In the data rows, 500 means zero.
Here is a table of points, one per row:
ndarray[325 449 374 564 553 406 624 396 611 589 364 583 393 539 739 378 764 624
        332 388 334 549 556 504 511 497 312 432 690 437 591 540]
ndarray[483 709 350 632 291 355 379 499 434 457 552 681 419 371 356 400 781 589
        584 560 692 494 311 304 658 249 522 568 341 625 639 338]
ndarray[495 472 463 407 661 643 716 469 556 327 634 435 438 587 313 429 470 315
        611 590 493 460 434 574 474 491 622 492 411 591 518 461]
ndarray[434 404 497 354 374 296 550 580 820 355 573 413 510 663 473 561 328 517
        304 417 333 339 342 730 508 607 500 326 634 363 541 597]
ndarray[316 444 606 394 282 613 471 281 308 367 560 520 451 406 417 432 587 719
        442 375 469 413 671 619 322 463 421 502 574 356 446 367]
ndarray[389 616 394 397 554 544 406 504 458 370 627 479 554 320 399 630 362 551
        411 416 471 727 518 522 482 524 305 472 439 280 491 388]
ndarray[582 465 687 380 460 610 359 416 512 500 407 595 581 502 326 458 402 606
        444 534 426 456 331 347 396 478 781 547 422 439 597 531]
ndarray[602 552 368 343 436 431 368 379 349 385 529 661 477 442 415 424 296 503
        427 396 636 458 678 448 353 346 451 573 736 746 522 408]
ndarray[479 759 585 625 436 547 408 424 572 644 325 643 646 449 341 688 497 492
        484 627 487 641 595 324 266 350 336 403 345 460 369 363]
ndarray[752 539 621 538 617 395 425 369 450 519 396 568 353 351 388 353 420 414
        563 356 492 509 449 416 386 697 520 578 385 587 500 560]
ndarray[497 524 522 601 509 388 376 321 392 633 353 617 374 488 390 377 344 613
        391 407 435 767 365 342 599 673 522 431 585 542 483 534]
ndarray[361 538 511 485 367 372 382 256 437 349 609 535 434 649 401 580 747 622
        309 459 536 388 369 473 436 346 575 444 471 299 495 364]
ndarray[521 582 706 762 275 523 601 459 331 696 450 724 560 323 509 423 446 513
        338 422 391 633 491 643 343 447 319 639 311 656 381 417]
ndarray[712 520 347 347 538 309 432 401 322 503 587 544 707 441 393 409 347 594
        487 384 509 528 357 315 318 457 508 574 647 488 571 440]
ndarray[389 534 559 469 487 693 490 573 491 319 504 428 407 451 454 387 424 424
        728 696 355 417 470 824 551 612 629 545 508 650 279 598]
ndarray[445 431 526 724 359 501 589 423 375 338 602 390 539 578 394 331 462 413
        492 425 419 350 383 381 363 832 619 598 487 644 348 562]
ndarray[649 321 692 381 847 623 532 617 199 493 483 381 241 582 566 481 375 420
        354 580 384 364 468 539 327 568 428 333 636 442 373 613]
ndarray[359 298 703 543 378 445 600 394 404 513 478 661 345 648 775 407 509 396
        451 716 425 352 410 569 482 354 631 571 394 493 422 628]
ndarray[303 307 322 474 298 394 373 319 478 435 652 498 609 348 439 476 498 510
        365 404 467 438 346 538 295 728 439 493 504 372 571 346]
ndarray[314 554 431 441 530 485 493 551 697 597 508 495 338 386 641 492 533 735
        343 577 639 433 432 536 339 499 451 491 367 333 456 373]
ndarray[437 486 666 435 653 519 446 606 581 399 742 498 567 414 523 592 473 618
        434 486 504 523 558 361 611 501 320 658 437 290 422 292]
ndarray[536 672 462 743 474 709 500 462 306 715 367 684 378 412 423 470 506 519
        350 576 510 586 415 341 425 211 377 669 364 598 365 315]
ndarray[422 492 582 462 384 535 593 607 583 425 429 327 596 625 569 645 522 780
        421 781 361 361 506 574 632 338 458 575 605 354 496 537]
ndarray[439 438 465 551 407 567 528 405 484 332 459 374 325 456 488 673 383 357
        738 528 542 279 351 393 491 547 652 642 463 670 437 694]
ndarray[408 606 698 572 323 580 485 847 628 527 528 753 339 376 580 573 454 504
        540 558 499 417 377 326 353 544 662 467 450 303 361 391]
ndarray[578 485 583 361 565 741 389 538 616 532 758 468 385 480 285 552 417 440
        508 587 480 514 432 367 502 291 620 521 348 494 508 496]
ndarray[404 544 671 653 416 473 611 510 526 656 466 587 695 346 370 411 414 494
        557 371 578 719 734 806 479 563 369 510 466 619 349 568]
ndarray[749 516 452 566 501 378 607 344 422 591 415 491 631 546 586 463 532 581
        395 431 499 401 721 764 404 545 399 360 534 463 718 469]
ndarray[565 462 586 397 268 758 363 472 538 603 446 451 357 447 517 518 367 449
        557 612 576 513 351 313 437 276 747 533 455 358 464 666]
ndarray[336 452 609 600 405 499 698 685 556 494 419 474 341 515 619 551 512 454
        505 669 405 431 542 538 546 486 439 363 337 344 434 565]
ndarray[420 713 346 631 380 385 684 505 396 686 545 680 550 393 449 361 655 591
        770 413 706 372 324 637 766 318 736 622 339 658 630 335]
ndarray[588 419 509 446 446 346 412 330 605 507 747 509 442 313 326 413 390 655
        340 443 557 550 508 672 346 412 403 513 469 547 443 356]
ndarray[442 381 656 575 471 628 709 634 601 497 377 517 364 580 623 558 627 425
        790 561 478 357 445 430 626 619 372 353 434 422 495 528]
ndarray[460 549 378 505 674 398 425 411 572 659 421 524 475 428 699 315 400 588
        610 278 554 621 609 400 536 679 582 399 485 602 429 447]
ndarray[632 416 513 460 554 412 428 377 425 756 441 302 738 654 326 631 500 521
        442 432 463 468 433 487 614 457 425 315 665 715 760 732]
ndarray[306 539 323 643 333 484 643 730 790 477 538 656 835 546 554 391 690 516
        499 321 607 458 418 711 662 532 597 835 418 434 605 556]
ndarray[354 723 361 557 494 334 691 587 498 549 492 440 767 469 769 403 569 441
        399 392 478 524 707 452 606 558 412 241 606 443 564 486]
ndarray[489 496 519 671 541 492 359 507 662 618 623 565 524 365 489 462 436 576
        466 704 642 396 540 334 382 556 617 578 304 308 626 414]
ndarray[383 423 443 657 393 532 424 511 466 357 561 387 356 513 477 391 486 429
        721 512 390 432 363 532 544 480 630 559 425 536 386 604]
ndarray[730 536 528 458 544 505 622 715 621 598 393 610 483 582 600 599 591 420
        483 609 410 469 572 397 676 527 682 387 476 485 300 722]
ndarray[390 657 455 639 521 710 504 392 205 673 341 618 492 345 445 357 728 468
        658 607 715 758 593 323 512 375 506 707 352 578 538 541]
ndarray[450 495 548 467 549 594 479 498 593 323 660 471 456 360 598 407 405 308
        527 422 616 484 559 603 463 407 539 500 393 718 421 511]
ndarray[750 340 364 411 514 320 574 373 334 360 402 400 506 624 519 765 525 609
        393 463 401 538 393 638 507 330 383 363 617 438 641 570]
ndarray[412 415 493 497 670 402 769 545 425 642 477 440 570 508 502 436 608 484
        370 260 640 678 647 603 464 544 432 323 776 441 448 403]
ndarray[422 419 349 473 541 367 548 510 547 599 322 620 561 507 735 700 585 683
        347 603 524 535 699 397 597 492 370 380 675 395 658 462]
ndarray[408 486 725 407 571 624 349 623 747 361 405 371 583 770 434 668 317 369
        439 517 366 535 573 428 255 312 366 355 576 382 372 540]
ndarray[427 412 480 464 380 436 723 433 387 391 518 383 453 598 623 678 673 496
        331 606 326 390 365 626 684 362 464 483 514 346 691 452]
ndarray[717 487 625 488 508 532 535 642 590 645 373 489 390 590 553 525 573 335
        651 628 468 480 735 489 611 551 494 412 541 580 348 673]
ndarray[493 744 592 427 597 482 322 428 450 642 415 590 369 484 562 424 418 406
        569 548 560 494 428 356 475 752 504 577 496 583 373 748]
ndarray[613 580 752 446 613 457 487 429 524 488 402 525 428 488 695 442 630 748
        539 465 831 650 545 517 603 676 415 353 524 549 426 557]
ndarray[446 307 684 438 451 608 572 673 221 748 656 346 627 686 680 349 299 389
        345 624 431 380 366 508 416 465 333 555 530 426 381 693]
ndarray[488 387 803 480 378 634 450 697 550 323 475 382 865 449 578 654 608 454
        482 623 490 337 395 584 634 345 792 364 607 362 587 405]
ndarray[518 376 631 367 304 589 468 534 357 422 706 397 410 565 296 694 544 490
        384 531 357 381 419 576 547 387 558 461 518 413 647 521]
ndarray[396 365 446 457 544 585 497 641 497 268 642 692 469 485 500 528 394 285
        623 481 596 372 559 467 504 513 613 526 372 635 439 419]
ndarray[627 430 502 581 583 534 553 733 714 596 393 518 463 681 631 586 566 345
        586 577 714 515 515 352 668 537 458 409 628 630 624 709]
ndarray[533 431 499 517 574 349 435 460 442 673 352 591 512 723 624 577 542 762
        413 546 533 596 423 591 662 419 357 345 601 304 580 551]
ndarray[586 611 391 438 630 539 325 567 586 522 409 647 412 451 423 391 490 568
        540 399 591 633 514 341 590 747 607 477 416 568 347 586]
ndarray[401 373 536 498 500 583 359 490 510 371 692 485 588 562 366 407 396 432
        764 464 447 287 407 570 305 422 691 694 290 688 465 534]
ndarray[293 475 646 467 304 415 698 591 511 434 423 362 304 603 616 495 531 410
        568 786 515 622 363 496 484 648 644 588 399 531 680 537]
ndarray[618 570 354 408 646 558 362 413 565 331 818 493 619 490 408 497 477 500
        593 417 579 573 623 374 348 510 298 384 675 733 549 308]
ndarray[536 409 730 617 403 568 658 674 704 393 346 376 360 524 702 563 518 388
        409 647 582 691 429 410 611 445 577 403 389 530 567 653]
ndarray[592 429 465 360 552 545 402 726 419 377 402 396 554 613 345 588 544 310
        507 460 407 595 554 673 467 370 549 382 513 490 698 515]
ndarray[439 587 389 658 326 334 599 602 474 664 585 625 373 304 302 326 756 601
        456 493 681 349 427 655 574 588 470 771 698 627 754 481]
ndarray[305 509 645 569 379 553 591 637 581 508 361 360 303 568 636 616 756 329
        474 604 382 378 597 580 715 487 523 318 305 539 308 624]
ndarray[499 545 484 581 713 485 346 441 589 541 347 537 487 517 471 451 445 375
        589 550 622 607 359 384 566 740 604 461 577 634 317 538]
ndarray[403 400 555 448 628 546 501 410 436 425 604 555 377 369 434 391 359 319
        509 396 296 274 399 464 626 573 601 768 362 663 361 519]
ndarray[618 373 379 345 385 302 478 628 518 343 618 354 198 574 494 418 372 619
        438 437 416 389 343 670 613 455 602 335 540 492 739 637]
ndarray[443 524 542 553 487 467 554 325 735 581 641 656 536 361 562 455 684 350
        745 459 548 551 582 555 752 567 562 514 617 419 660 595]
ndarray[724 307 333 500 581 358 547 522 591 417 347 355 627 665 602 578 659 278
        478 511 397 479 547 660 596 442 433 502 676 488 614 473]
ndarray[422 411 687 485 711 549 354 578 501 523 412 373 431 522 604 781 458 519
        652 547 298 734 794 317 413 526 579 439 624 445 406 554]
ndarray[431 835 565 587 633 525 595 467 542 552 591 628 321 743 551 472 349 327
        603 439 590 512 577 358 448 704 656 567 406 643 421 552]
ndarray[570 671 380 511 721 366 407 410 595 683 391 626 407 409 499 483 450 554
        536 454 684 595 448 461 472 656 421 367 554 562 344 518]
ndarray[716 372 442 474 556 587 613 488 509 297 451 381 562 669 498 492 678 488
        646 585 361 577 507 510 560 508 539 439 575 581 611 594]
ndarray[447 317 538 421 379 471 554 593 588 679 572 285 642 493 770 704 558 556
        503 603 427 404 448 495 630 452 507 329 514 398 669 320]
ndarray[721 542 682 414 568 376 547 427 371 480 273 384 742 678 486 607 502 438
        502 447 319 440 391 741 730 539 338 539 632 670 547 601]
ndarray[698 693 411 338 582 352 354 336 416 492 625 555 545 414 376 401 368 490
        462 491 414 584 343 560 375 452 439 552 558 430 488 644]
ndarray[463 395 490 430 492 616 645 541 550 520 400 366 501 492 511 704 592 483
        339 549 463 340 438 567 524 302 330 465 602 316 516 635]
ndarray[391 464 538 368 327 520 473 477 410 492 581 358 368 586 366 655 470 446
        401 595 355 362 427 569 416 364 544 489 422 409 708 495]
ndarray[405 678 406 649 475 520 520 511 426 721 336 582 485 434 560 600 595 566
        336 628 493 569 439 379 455 466 453 746 372 732 430 380]
ndarray[441 463 464 676 583 744 527 615 549 267 529 483 512 364 538 407 453 389
        687 516 362 362 464 465 459 543 646 559 395 633 514 685]
ndarray[483 482 543 416 386 688 499 575 413 521 603 391 350 526 439 342 491 392
        755 413 296 450 400 450 347 550 675 687 409 693 432 520]
ndarray[649 613 424 558 713 380 349 484 595 593 365 560 340 575 504 359 527 613
        474 413 646 689 493 439 508 729 489 466 505 466 378 403]
ndarray[527 491 295 704 385 728 634 422 626 459 687 636 573 445 497 533 720 597
        711 401 675 575 514 744 699 795 586 641 413 443 583 531]
ndarray[642 495 423 401 510 420 356 288 484 350 523 447 607 534 546 435 304 612
        507 340 503 606 383 364 620 340 503 733 652 474 552 386]
ndarray[646 734 387 387 734 377 332 600 576 350 665 455 655 506 441 583 563 693
        428 355 481 641 661 394 466 487 423 644 584 621 570 373]
ndarray[563 345 397 363 392 375 638 596 469 409 499 355 624 502 442 706 614 697
        456 502 391 283 549 672 608 368 380 423 558 423 620 356]
ndarray[670 656 343 357 666 431 392 519 463 375 534 468 675 492 321 457 325 506
        469 395 633 717 726 406 428 363 420 528 714 401 539 510]
ndarray[492 494 612 319 523 745 383 628 334 432 313 456 718 647 473 531 346 642
        287 675 340 431 314 303 324 475 362 348 458 665 355 500]
ndarray[402 431 496 437 435 316 574 393 380 515 347 515 635 649 533 333 595 468
        391 342 432 456 809 456 470 691 320 436 502 454 644 502]
ndarray[373 701 520 615 535 384 639 528 685 548 481 555 326 315 749 258 472 567
        475 512 544 425 463 366 505 654 467 484 353 330 469 375]
There is one direction along which these points spread out most. Take the direction at right angles to it along which they spread out most. Then take the direction at right angles to both along which they spread out most. Go by this last direction. Where along it does each point below lie, from 0 to 99? 50 is the average, and the first point above lies past it. One standard deviation of the points above along it is 16.
ndarray[453 457 430 463 476 522 625 371 568 362 639 573 511 452 434 455 339 482
        453 400 542 604 458 473 323 441 367 465 543 317 400 308] 36
ndarray[336 540 586 621 428 767 472 516 775 547 544 553 364 386 624 494 465 797
        452 633 564 601 376 370 544 582 600 445 398 606 364 424] 63
ndarray[236 405 410 571 744 385 625 515 443 420 691 490 571 384 434 591 442 786
        491 444 596 392 576 450 362 424 473 414 418 484 503 391] 45
ndarray[789 493 299 456 519 361 423 481 571 637 367 464 451 569 584 636 541 710
        380 462 618 507 791 456 520 443 391 475 566 300 541 391] 60
ndarray[357 617 548 691 452 441 762 438 502 723 605 711 809 478 518 614 474 341
        725 685 406 799 689 682 447 631 434 618 435 463 298 503] 71
ndarray[526 552 401 414 425 557 301 361 360 480 648 548 426 541 432 371 402 409
        448 326 461 521 395 547 351 499 410 656 620 669 531 402] 23
ndarray[560 544 392 389 512 560 423 341 377 552 468 484 453 422 407 323 341 489
        494 357 444 446 434 710 321 437 441 550 665 537 546 391] 28
ndarray[719 534 303 422 654 753 267 594 460 435 614 528 669 636 409 473 383 451
        523 378 666 667 553 711 586 675 375 445 563 448 529 246] 36
ndarray[522 544 307 613 489 456 386 408 446 496 371 536 445 416 503 434 720 630
        673 549 740 465 342 289 640 313 633 548 414 539 695 443] 61
ndarray[632 453 518 654 686 453 496 702 705 540 413 360 445 659 619 544 650 402
        535 590 468 516 489 399 679 502 591 367 633 527 454 653] 69
ndarray[550 466 632 444 476 515 711 655 737 667 405 379 469 691 642 474 663 371
        636 623 446 540 745 410 655 516 508 492 507 638 244 637] 76
ndarray[643 333 446 334 517 647 514 501 351 347 380 354 727 628 354 573 532 318
        561 459 347 696 625 649 507 425 606 592 593 611 652 590] 31
ndarray[537 514 383 428 664 444 431 456 671 535 417 513 509 462 415 514 523 440
        551 459 751 611 495 457 387 577 604 578 454 472 397 718] 51
ndarray[469 626 459 447 542 640 541 455 418 388 612 474 605 328 351 521 340 443
        315 510 474 457 832 544 648 551 622 440 582 296 468 284] 41
ndarray[633 469 424 755 346 597 572 409 294 745 559 639 501 342 365 348 384 489
        519 537 495 564 753 564 444 573 395 565 267 659 412 504] 53
ndarray[361 625 590 442 600 453 435 428 353 442 653 465 590 327 488 797 349 573
        409 288 678 440 570 647 345 645 321 658 464 286 492 406] 37
